One turn sends every row of this set to another row. A few are shown first. Where does it send the rows asked after them?
z148: [  7   5 -10   5   8  -5   6  -8   1   5  10   3   2 -16  -5   3  -7   1
  -2 -22  -9   0 -15  -1   6  11   1  -4  -3]
z724: [  6  -1   2 -12 -10   3  -5 -12  -3   5   5   7   4   0  -3 -12   5  -8
  -2   3   2  -1  -3  -3  21  25   1  -8  -3]
z606: [  6  -6  -2  -2  -4  -3  -3  -3   6   0 -12   6  -8 -18  -3  13 -12   0
  -1   2   5  -3  -6   0  -7   8  10  12  -1]
z393: [  3   8  -4  10  -4 -10  -7 -10  -1   0   7  -3   5   5  12  -6  -2 -17
  -1  -6   5  -6  -9  -6   1  -6  -5  11   2]
z73: [ -1   2  -1   4   5 -10   5  -5  -1  -1  14  -1   3  -3 -20  -2  -8  17
  -4   0  -3  -1   1   1   5  13   7 -11  -4]
z404: [  7   1 -10  -6 -11  -8  -5 -15   2   9  -9   8   6  -2  -6  -2  -5   7
   7  10 -10 -11   2   8  13   1  -2   4  -6]
z284: [  6   8  -1  -4   3   2 -15  -8   2   4  18  -7   2 -15 -10  18  -5   5
  -6   0   3  -7  -6  -3  -2   2   7   2   3]
z24: [  2  -5 -13   1  -1 -11   2  -1   2  -2   8   0  -5  -8   4   4 -13   2
  -6 -10  -4  10 -11 -13  -7   2  -8  -6   4]
z841: [  4   3  -4  17  -3  -3   6  -3   8   6  -2  -1   0  -6  -3  -4  -6   3
  -2  -3  -3   0  -5   2   2 -15 -15   2  -1]
z305: [  6   6  -8  -2  -8   9 -14  -1   4  11   5 -14   1  -8  -8  -8   2  -8
   6   0   4   3  -9   0  11   0   0   4  17]
z992: [ 12  -4  10  -3   0   0  -8  -9  -2  -1   8  12   7  -2  -5   5  -8  -4
  10   5  10   5  -1  -6  13   8   5  -4 -14]
z883: [  4   4   3   7  -6   0  -8 -11  -1   7   4  -1   4  -9  11   1  -5  -9
  -6  -2   3   8  -3   1 -16  18  -1   4  -2]
z155: [ -4  -2   0   0  -1  -4  -4  -2  -8 -11  -8  -9  -1   8  -9 -11  -5  -8
  -8 -12   4   5  -3  -5  11   2   0 -14   1]
z180: [  5  -7 -11   0   4 -16   0  -4   0  16  -3  -2   7 -13  -4  -6 -10   1
   1  11  -1  -3   7  -2   4   9 -10   2  11]
z157: [ -1  -9   4   0  -6 -11   0  -1   2   2  -3   8  -1  -7  -5  -5   6  -6
   2  12   7   5  -7 -10   3  14 -15  -6 -11]
z31: [  5  -4   4  -6  -5  12   3  -4  -6   2   4   3 -10 -15  -3  -5  -5 -12
  -5  -9   5  11 -11 -12  -1  11   4   9  -6]
z617: [  4  13  -4   6  -2   2   1 -16   3  13   8  -5   8  -5   0   6 -10   5
   5 -13   4 -11  -7  -9  13   4  10  12   1]
z357: [  3   3   6  -2  -7  -8  -8 -11  -1  10   2  14  10   4 -12   1  -6   4
   3  -6  -1   1  -9  -6   6 -15  -8  -4  -2]
z13: [ -6  -7 -15   0  -4   0  10   1  10   5   4  -6 -10  -9  -7  -3   9   2
 -11 -13  -6  -2  -4  -8  10   2   6  10   0]
z767: [  3   2  -8  -7 -10  -5 -10 -11   7   0  -9  -9   2   2  -4   9   6  -4
  -3  12  -1  -7   7  -2   2  12  13   9  -3]
z289: [ -4   7  -1  -8  12  12   5 -10  -3   3  -1   3  -3  -1  -5   4   3 -12
 -18  -6   9  -5  -5  -4   1  -1   9   7  -4]
z472: [  3   3  -6  -2   6   3   7 -13  -6   1   7  -5  -2 -14  -6 -19  -3  -9
 -15   4   5   2  -2   6  11  15   0   8  11]
z971: [ -2  13 -13   2 -10 -11 -13 -13  -2   1  -5  -6   1  -4   7  -9  -7 -11
  -6  -1   2  -6  -7 -11  12  10   3   0  16]
z958: [ -3   8   4  -2   5 -12   3 -13  11  -5  11   6  -1   7  -8  -5  -5  -4
 -10  -3   1 -12   5  11   9   9  -3  -9   0]
z501: [ -2   9   0  -3  -9   3   5 -21  -1   3   9   7  -4  -2  -5  10   0  -6
  -5  -9   1  -7  -9  -5   6   7  -3  18 -17]
z763: [  4  -5 -10  -6   8   0  -3  -1  -6  12  -3   4   7  10  -6  14 -13   2
   1  -1   4  -7  -1 -10   5  -5  -1   1  -2]
z430: [  7   2  -8  -6  -6  -4  -2  -9   4  -2 -13  -3   4  -4   0   7  -5  -1
  -6  -1   6  -6  -6  -2   9  34  -4   4   2]
z907: [ -6   4   3  -8  -3  -6   0 -10  -8   7  -9   0  -6  12  -1   4   2  -3
   0  -9   1  -6  -7 -20  17   2  -6   2  -5]
z873: [  5 -11  -4  -1 -13  -2 -15   2   2   2  -4   7   2 -11  -2  -9   1   1
   7  10  -5   4  -5  -4   5   4  -7  13  11]
z68: [  4  -2   7   2   4  -7 -10  -5  -1   6  17   5  -5 -18 -13 -16   2   7
  -2   8   3   1   0   7   5   4   0   6   2]
z881: [ -2   4   0  -3  -2  -2   1  -3   1  -2   6   3 -12 -17 -17 -10   4  -5
  -2  -7  -4   0   0  -9  23  18   2   9   4]
z723: [  1   0   7  -8  -1  -8  -8  -6  -8  -1  12   3  -4   6  -8  -5  -1  11
 -12  -7   9  -5   2   5  15  -4   9  -1  12]
z246: [ -1   6 -12   3  -9   0  -1  -6   1 -11   0  -2  -6  -8 -12  -2  -1   2
 -21   3  -6 -15   4   4  12  -4   5   0  -2]
z583: [ -2  -8   0   3  -8   3 -13 -10   2   3   7   5   6  -3  -6   8 -12 -12
  -8  10  10   4  -8  11  -4   4  12   1  -2]
z673: [  1  11   3   0  -1 -14   4   0  -9   2  11  -2 -15   5  -8   0 -11   2
   1  -2  10   1   0  -8  13  11  -9  -4  10]
z896: [  2   4  -7  -2  -4   0  -2   3  -1   4  16  -9   2 -11  -3  10  14   9
  -4   8  -6  -9  -2  -6   8  10   3  12   7]
z957: [ -8 -12  10  -3   1  -4  -2 -13   4  -3   1  13   1  -5  -2  -1  10  -2
  -8   0   1 -11  -2   2  10  10   4   1 -18]
z346: [ -5  -6   3  -3  -4  -9  -1  12  -5  -3   1   1   3  -5  -5   5   0   2
 -10  -1  14  11   5 -13   8   7   1  -9   7]
z64: [  7  -1 -10   5 -11  -2  -3   1   1   0  -9  -5   5  -7 -19  -4  -2 -10
  -6   6  -6  -4  -9  -4  16 -11   9  -7   4]
z392: [ -1   2  -9  -8 -19  -4   1 -17   0  11 -12   3  -6 -10  -2   2  -5 -10
 -11   1   1  -5 -10  12  -4  11  -2   2   0]

z148 turns into z896
z841 turns into z617
Now find these:
z958 turns into z430
z957 turns into z724
z68 turns into z404
z723 turns into z392
z357 turns into z501
z246 turns into z971
z155 turns into z883
z472 turns into z180

